Each row is where one point has got to under a steady rotation. How many ticks took it there?
The counts run from 0 to 418.
[163 132 151 130 128 127  96  98  90 169 161 118 128 130 107 183 103 142
 143  88  84 174 113 108 121  79 153 101  95 131 108 125 115 105 175 137
 136 141 134  80 101 129 128 141 171 137 104 125 142  88 161 140 156 115
 100 158 106 139 115 137 147 105 116 111 104  87 105 187 106 146]
154
[138 149 107 108 136 132 141  76 108 183 130  98 111 125 128 148 120  83
 150 124  77 184 128  94 120 112 167 111 103 123 106  67 155 143 129 121
 155 107  85  97  87 122 138 146 141 146 114 126 133 102 143 160 150 103
 111 195 111 167 142  79 161 118 111 104 103 103 138 157 126 133]
220
[145 125 173 138  97 116  88 103  89 142 121 125 193  74 136 146 130 121
 107 102  85 129 118  63 140 129 143 101 115 103 105 117 121 114 151 129
 114 130 122 118 125 119 119 144 135 133 131 133 181 135 139 172 126 118
 129 176 103 152 116  83 118 136 117 142  61 101 101 168  91 127]
386
[127 151 123 135 143 165  97  86  82 144 149 101 161 133 138 175 108 121
 153 101  69 173 105  85 140  93 165 104 124  92 101  87 108 127 131 165
 115 111 119 124 115 116 110 149 115 166 115 136 137 110 149 159 158  89
 114 148 126 182 121 120 138 124 145 145 107 117  77 164 130 107]
343
[169 130 127 129 134 125  71  84 101 123 139 100 156 143 130 199  90 120
 154 113  71 174 117  88 157 121 167 136  98  86 107 101 128  95 158 170
 145 115 120 112 144 155 125 157 157 127 120 135 173 104 119 151 144  92
 121 158 107 120 114 114 135 165 154 148 110 110 130 140  95 119]
57
[160 131 147 107 125 146 124  93 105 141 113  99 103 110 139 140 139  92
 163 119  96 151  82  94 112 120 155 127  78 133 110  82 136 146 163 121
 156  92  91 111 141  99 138 156 131 128 131 158 125 132 167 155 143  76
 128 186 123 142 116 119 125 107 137 134  84  90 107 197 128 156]
232
[154 113 129 128 135 124 127  86 100 166 151  96 128 117 158 181 128 110
 153 133  76 157 107 116 144 133 162 134 105  85 100  82 157 137 142 137
 171 112  79 137 122 127 132 160 177 128 140 155 157 180 149 161 130  78
 108 194 122 129 117 112 151 116 148 146  94  99 117 162 125 124]
227
[136 125 152 124 107 148 136 117 134 156 104 116 120 156 121 167 108 101
 173 112 103 141 103  65 159 149 158 107 104 175  63 114 117 125 154  92
 143 114 116  92 115 122 146 163 168 119 175 130 144 122 164 127 112  92
 118 171 118 183 113 121 101 121 115 135 102 134 154 196 139 126]
268
[173 128 157 114 129 144  99 117 116 134 152 110 105 105  82 142 127  79
 169 105  77 140 120  45 128 118 187 142  97 136 113 118 112 127 182 135
 135  85 107 103 101 155 142 148 110 142 117 136 153  99 162 116 113  91
 132 181 102 161 121 134 154 167 122 117 126 141 143 148 128 134]
189
[167 139 144  95 128 147 116  97 121 164 122 102 109  90 134 156 135  74
 132 138  97 158 109  88 111 131 170 122  83 139 124  98 161 126 165 135
 146  56  98 107 103 114 144  99 131 101 151 138 140 143 142 159 148  88
 157 185  96 154 103  99 142 133 131 122  85 115 105 135 131 165]
213
[152 147 120 127 104 136  93 102  80 186 116  81 133 135 141 156 112 110
 157  89  81 166 128  64 170  97 162 137 100 136 126 113 129  97 157 134
 136 136 131  90  96 154 131 128 137 132  99 158 154  80 139 154 106 131
 133 163 143 161 125  83 125 124 121 141 120  97 126 130  80 112]
31
[171  97 171 129 124 100  83 111 133 169 142 106 125 154 105 186 123 127
 161 107  98 147 137  75 143 141 182  90  63 141 122 148 111 107 178 127
 180 130 125  91  70 146 127 120 149 119 120 148 171 131 150 126 112  99
 104 165 109 135 103 153 133 135 141 152 127 118 144 123 119 122]
163
[149 138 164 127  87 152  91 132 112 161 136 105 155 116 105 167 140 106
 130 118 124 134 118  60 135 132 147  93 119 144  92 122 115 101 180  98
 141 110 129  93 105 101 130 109 132 149 164 114 135 118 160 135 110  94
 137 185  90 203 101 139 110 112  97 145  89 120 100 156 128 149]
279
[147 102 136 125 129 120 109  80 120 149 145 115 166 126 135 178 116 156
 148 131  69 155 109  67 163 112 155 128 110  90 122  90 116 104 152 152
 126 148 113 121 143 140 157 142 175 141 150 117 164 124 135 199 153  80
 133 180  91 133 118  94 104 146 143 135  98 100 136 182 114 150]
75
[163 122 165 105 119 114  89 116 131 151 129 106 122 122  93 134 138  85
 170 120  92 140 118  36 135 137 199 136  92 162 125 132 119 136 176 130
 143  89 127  99 108 140 147 127  96 137 126 144 152 115 151 138 118  83
 141 184 108 176 106 134 137 164 117 124 124 131 126 139 130 137]
188
[173 108 123 102 135 144 133 106  93 149 155  96 125 107 131 181 127  93
 151 118  76 157 125  77 139 129 185 154 118 128 109 113 151 143 147 136
 151  80  96 115 101 146 151 139 145 126 155 124 164 156 157 139 106  83
 131 200  97 149 130  93 172 158 140 131 117 126 137 150 125 119]
208
[142 146 143 151  98 113  91  89  73 105 125 107 181 101 139 155 105  98
 123 105  88 136 110  85 148  96 170 118 127 119 101  93 125 129 155 119
 113 129 129 139 148 111 121 152 146 154 127 126 168 115 149 123 138 132
 113 175 131 169  99 121 124 123 120 150  78  90  85 198  81 104]
404
[134 148 141 141  95 129  93  85  80 172 147 105 144 143 126 203 120 129
 147 112  65 146 148 112 149  97 140  88 120 116 102 126 140 110 145 134
 122 127 127 129 106 143 141 132 165 155 121 195 154 120 124 122 139  98
 102 185 126 155 108 125 149 100  91 155  92  94  94 126 109 106]
307
[148 148 146 123 116 115  59  74 107 142  98 125 164 128 127 161 117 113
 143  96  95 165 114  71 138 105 193 101  99 135 108 106  96 112 143 162
 149 134 134 101 111 130 122 113  91 162  95 128 154  74 121 125 148 120
 125 160 120 170 112 118 135 138 132 167 102 111  95 142  97 126]
47
[149 128 133 117 135 140 101  65 152 149  81 123 128 154 153 174 115 128
 161 127 104 159 101  80 169 125 211 113  73 154 107 114 111  93 150 161
 164 112 132 132 111 135 142 126 146 127 147 157 149 110 114 131 150  85
 133 144 128 143 105  99 122 155 164 172  95 132 131 141 129 128]
54
[144 128 169 142 132 111  98  83 127 140 137 118 125 138 132 183  96 109
 122 119 106 149 116 112 132 105 175  66  79 137 123 137 128 118 176 125
 154 102 135 121  75  96 109  95 162 127 110 147 145 136 163 125 198  98
 116 134 118 151  68 161 142 105 139 126 101  95  98 161 125 131]
150
[165 100 170 145 131 148 103 112 106 173 166 120 138 100 128 153 142 132
 153  71  82 136 106  63 148  93 157 136 106 137 112 140 107 127 171 132
 130 110 135  87  94 138 133 130 134 147 102 135 144 125 180 155 151  91
 127 165 108 168 119 131 150 142 109 100 125 110 118 194 117 135]
172
[141 143 163 125 108 122  94  87 111 119  87 115 150 101 118 144 114  67
 117 129 102 124 135  57 141 158 170  61  74 149 122 116 133 130 157 117
 129  96 109 114  99 107  91 130 133 107 123 155 170 136 143 149 122 111
 135 146 117 151 103  86 116 134 143 145  57 131 138 103 115 125]
382
[156 144 143 127 132 162  97  81 109 136 102  89 139 108 161 160 109 117
 146  98  88 156  83  85 162  91 161 143 101 136 115 112 127 108 163 140
 130  86 135 110 139 115 127 121 133 127 107 163 146 108 133 155 183  89
 159 134 137 153 104 102 122 143 138 123  98 110  86 196 106 138]
44
[116 140 151 147 105  91  98  73 108 110  91 116 157 128 137 151  91  75
 119 143  88 133 123  85 163 128 168  95 101 131 110 100 145 133 162 113
 129 110 121 163 129 113 118 145 163 117 128 180 181 147 119 123 147 109
 122 152 139 154  75 114 114 124 136 159  79  98 122 154  90 100]
399
[128 156 128 124  85 146  93  99  87 159 143  97 136 127 109 183 104 111
 147 126  93 133 141  65 142 104 169 100 106 145 137 111 132  88 184 116
 132 154 143 119 101 143 150 132 166 130 143 173 158 101 143 123  88 115
 124 155 126 133  95 111 120  99 127 156  75  90 124 122 111 120]
12
[115 130 143 146 116 135  92  74 124 167 131 126 176 112 122 169 129 140
 134 134  91 138 132  71 145 125 177  54 105 104 118  99 113 100 152 148
 135 144 117 140 101 119 122 128 146 143 146 144 152 130 126 171 130  99
 112 168 116 139 103  99 120 121 147 173  44 102 103 136 136 120]
369
[178 127 141 111 105 124  96 118  65 152 121  98 134 153 150 173 151 102
 166 100  89 135 142  64 159 145 186 119 113 143 114 129 116 141 139 128
 144  97 121 109  89 132 122 103 108 142 128 170 145 129 151 112  98  93
 120 177 124 200 103 124 133 118 117 182 133 119 112 104 104 103]
315
[166 119 152 139 114 126  90 103 126 154 156  95 104 146  91 183  98 113
 171 110  97 128 131  85 155 121 176 103  62 137 120 130 121  97 199 126
 172 123 108  93  72 147 122 140 163 124 111 141 159 123 159 125 115 102
 111 151 114 123 107 159 135 125 148 141 120 117 148 124 116 123]
164
[150 109 156  94 128  84 129  84 123 173  84 140 127 138 154 159 156 113
 134 130  89 172 123  96 121 145 182 100  88 144 105 118 135 156 114 144
 180 105 117 112  98 121 136 117 129 124 151 141 166 144 128 153 136  86
 103 194 118 160 123  92 145 131 121 153  91 100 134 144 138 133]
223
[157 133 153 102 136 150 118 115  78 170  98 104 134 169 158 175 120 133
 160  89  60 176 110  77 148 130 158 142  99 138  93 135 119 132 115 162
 126  91 125  96 129 144 141 156 128 130 138 177 146 113 127 144 132  87
 136 167 138 175 136  89 126 148 111 134 130 129 126 154 125 113]
330
[134 162 137 151 106 162 114 115  91 165 154 108 145 129 106 178 107  93
 143 103  90 145 140  84 142  97 128  93 134 124  74 100 139 116 153  97
 118 119 109  88  99 112 121 155 164 155 130 120 137  90 168 141 137 111
 109 172  99 198 117 117 132 108  87 103 102 111 132 176 123 121]
281
[155 117 173 126 131 130 104  94 137 156 125 115 125 134 136 164 114 117
 135 114 118 151 110  90 126 103 176  80  69 160 127 147 123 101 189 128
 161 100 143 114  74  90 118  83 153 120 122 141 136 142 161 142 177  92
 136 144 119 151  75 151 113  98 140 133 104 108  94 166 129 155]
151
[131 141 141 155 108  87 102  83  89 114 113 101 160 122 130 175  79  71
 116 130  78 141 135  89 167 128 153 107 108 112  95 100 160 134 149 114
 122 107 116 143 130 136 107 167 177 112 121 163 189 134 123 131 141 113
 115 150 131 136 102  95 125 140 144 138  88 104 132 154  80  93]
398
[147 132 130 122 123 144 100  84 105 147 116 101 134 179 143 193 122 128
 172 127  84 149 124  86 158 133 194  93  97 126  97 106 107 114 140 157
 154 104 118 136 103 137 119 132 119 139 136 163 142 132 129 108 116  82
 107 161 144 166 111 138 143 133 153 193 107 142 105 118 123  94]
333
[160 125 147 136 149 151 103 100  96 132 167 109 118 105  99 158 121  94
 168 107  70 130 117  68 147 100 190 145 125 138  98 109 120 141 165 130
 128  96 100 116 100 151 131 163 120 156 116 138 144 120 166 120 131  95
 114 185 108 152 119 135 177 173 137 120 122 124 127 169 126 112]
190
[164 139 149 134  88 150  97 102  66 176 147 112 136 125 132 207 126 125
 142  90  71 139 147 112 148 107 130  94 111 122  94 132 154 108 152 145
 126 121 116  96 107 155 148 145 170 136 122 177 159 111 135 126 132 107
 112 181 109 145 124 103 145 112  89 140  94  93 108 126 101 115]
306
[125 133 119 119 116 114 132  99 125 162 125  78 106 182 130 166  86 102
 156 134 106 171 117  77 144  96 177 117  76 158 129 101 124 111 184 105
 153 131 128 116  93 118 142 126 176 131 130 137 132 109 166 143 160 108
 121 149 138 174  97 137 113  90 140 122 147  95 137 188 109 133]
140
[176 121 170 116 116 135 106 115 123 176 133 109 118 125 125 170 117 126
 139 104 120 161 103  83 124 110 160 101  60 166 120 149 121  99 189 121
 154 113 143  71  87 103 130  93 155 108 130 130 137 107 163 148 159 110
 146 155 105 151  93 134 112 103 122 117 103 100 103 165 115 167]
152
[139 129 180 140 110 140  91 104 108 115 133 131 153 117 110 183 112 107
 127 115 103 136 112  97 126 121 146  63 124 130  83 119 128 130 164 117
 120  94 129 123 139  88 136 143 158 140 151 139 149 128 146 115 159  85
 110 165  98 179  81 169 119 113  92 137  66 106  94 177 141 124]
277
[119 160 121 118 122 165 132  87 109 183  94  94 113 173 137 154 124 116
 172 123  75 166 120  78 158  98 183  99  91 153  98 101 118 111 146 150
 133 108 117 122  99 127 136 124 116 153 116 181 125  96 127 139 147  91
 140 160 157 190 111 108 117 109 116 154 112 122 105 148 129 116]
328
[135 139 114 135 105 132 118  92 108 153 123  95 153 133 164 189  90 115
 136 112  88 160 116 100 189 103 149 130 115 123  94 106 151  84 161 115
 135 120 121 129 122 133 136 132 208 118 154 147 159 132 133 136 152 116
 134 164 135 150 105  92 111 116 139 148 110  97 118 189  80 118]
415
[150 124 165 120 121  77 133  96 116 157 100 122 152 140 133 175  96 100
  95 126 107 174 141 100 131 128 177  76  76 149  90 151 141 117 160 117
 156  87 134 108  75 109 106  83 153 111 132 118 164 146 146 127 184 143
 124 155 120 175  91 110 129 118 129 126 113 115 101 154  94 133]
132
[147 141 129 117  92 139  87 103 101 182 108  87 150 129 140 158 143 129
 145  96  96 159 126  59 165 116 179 139  95 142 135 133 114  91 165 130
 148 146 148  99  95 140 142 105 124 137 125 161 158  94 132 159 107 119
 147 173 141 161 114  94 114 118 121 163  99  93 113 132  85 116]
30
